One turn sends every row of this set to another row. A few are shown first. Where does it send the rows asked after them?
Q_84: [-11   2   7  -3   0 -24   8  -2   7   3  11  -9  -4   3   4 -13 -12]
Q_763: [-11   3   8  -2  -1 -24   5  -2   6   3  12  -8  -2   4   4 -14 -11]
Q_198: [-23   0  -3  -1  -2   2   2  -8  10  -4  -2 -21  -1   1  16  -2 -21]
Q_818: [ -8  -6   4   0  -4   1   6   0  -5   2 -10  -8   2   0  11 -28  -2]
Q_231: [ -1   8   3   9  -2   7  -1  -5   4   2   2  -9   0   6  -8 -14 -30]
Q_7: [ -2  -4   4  -1  -4   9   3   5  11   1  20  -8   2   2   2   2 -16]
Q_847: [-21  -6   1  -9  -4   0   3  -4  -1   2  -3   0  -3   6   6  10 -14]
Q_242: [-13   2   7  -5  -1 -23   4  -2   7   3  12  -9  -3   4   6 -14 -11]
Q_71: [ -2  -7  -3  -2  -5   4   4  -5   9   3  -6 -10   9  -6   0  -7   7]
Q_452: [-15   4   8   3   0   4   1  -7  -3  -5 -12 -11   2   5   6  -3   7]
Q_902: [ -5   1  -1  -2  -1   8   6  -5  11   0  -2 -14  -4   6  -3 -11 -33]
Q_778: [  0  -5   4   0  -4   8   8   5  12   0  16  -9   0   1   1   2 -17]
Q_333: [ -9   5   0  -3  -1  11  -8  -5   7   2   5 -13   1   7  -1 -14 -29]
Q_108: [-1 -7 -1  0 -5  4  3 -5  8  3 -4 -9  9 -5 -1 -7  7]
Q_369: [-17  -2   8  11  -4  -6   9   1  10   7   5  -6  -2  -1   3 -22 -28]
Q_481: [-14   2   7   3   0   3   7  -6  -1  -6 -15 -11   0   4   6  -2   5]
Q_77: [ -8  -6   4   0  -4   1   5   0  -6   2 -10  -9   2   0  11 -28  -3]
Q_195: [-2 -6 -2 -2 -5  4  1 -5  8  3 -4 -9 10 -5  1 -7  8]
Q_602: [  1  -3   6   4  -4   8   5   5  10   1  18  -6   2   2   0   2 -15]
Q_290: [-21  -4   6   5  -3  -4   5   1  13   6   8  -9  -2   0   6 -23 -27]
Q_642: [-19  -1   5  -2  -5   0  -4  -4  -7   4   1   4   1   7   2   9 -11]
Q_757: [ -8  -6   4   0  -5   1   6   0  -6   1 -10  -9   1   0  12 -28  -2]
Q_612: [-10   4   3  20  -3  -3  13  -9   3  -3  -8 -14  -4   0   4  -1 -21]
Q_702: [-17   2   6  -2   0   5   3  -6   0  -6 -13 -13   1   5   9  -2   6]
Q_313: [-19  -1   8  10  -4  -5   0   0   8   7  10  -6   1   0   4 -24 -26]
Q_267: [-15  -3   5   2  -5  -3   7  -4  -5   3  -5   5  -3   6  -1  11 -14]
Q_926: [-18  10   5  16  -3   2 -12  -9  -3  -1   5 -14   6   3   9  -5 -15]

Q_642 moves to Q_267
Q_602 moves to Q_778
Q_242 moves to Q_763
And these:
Q_452 moves to Q_481
Q_369 moves to Q_290
Q_926 moves to Q_612
Q_231 moves to Q_902

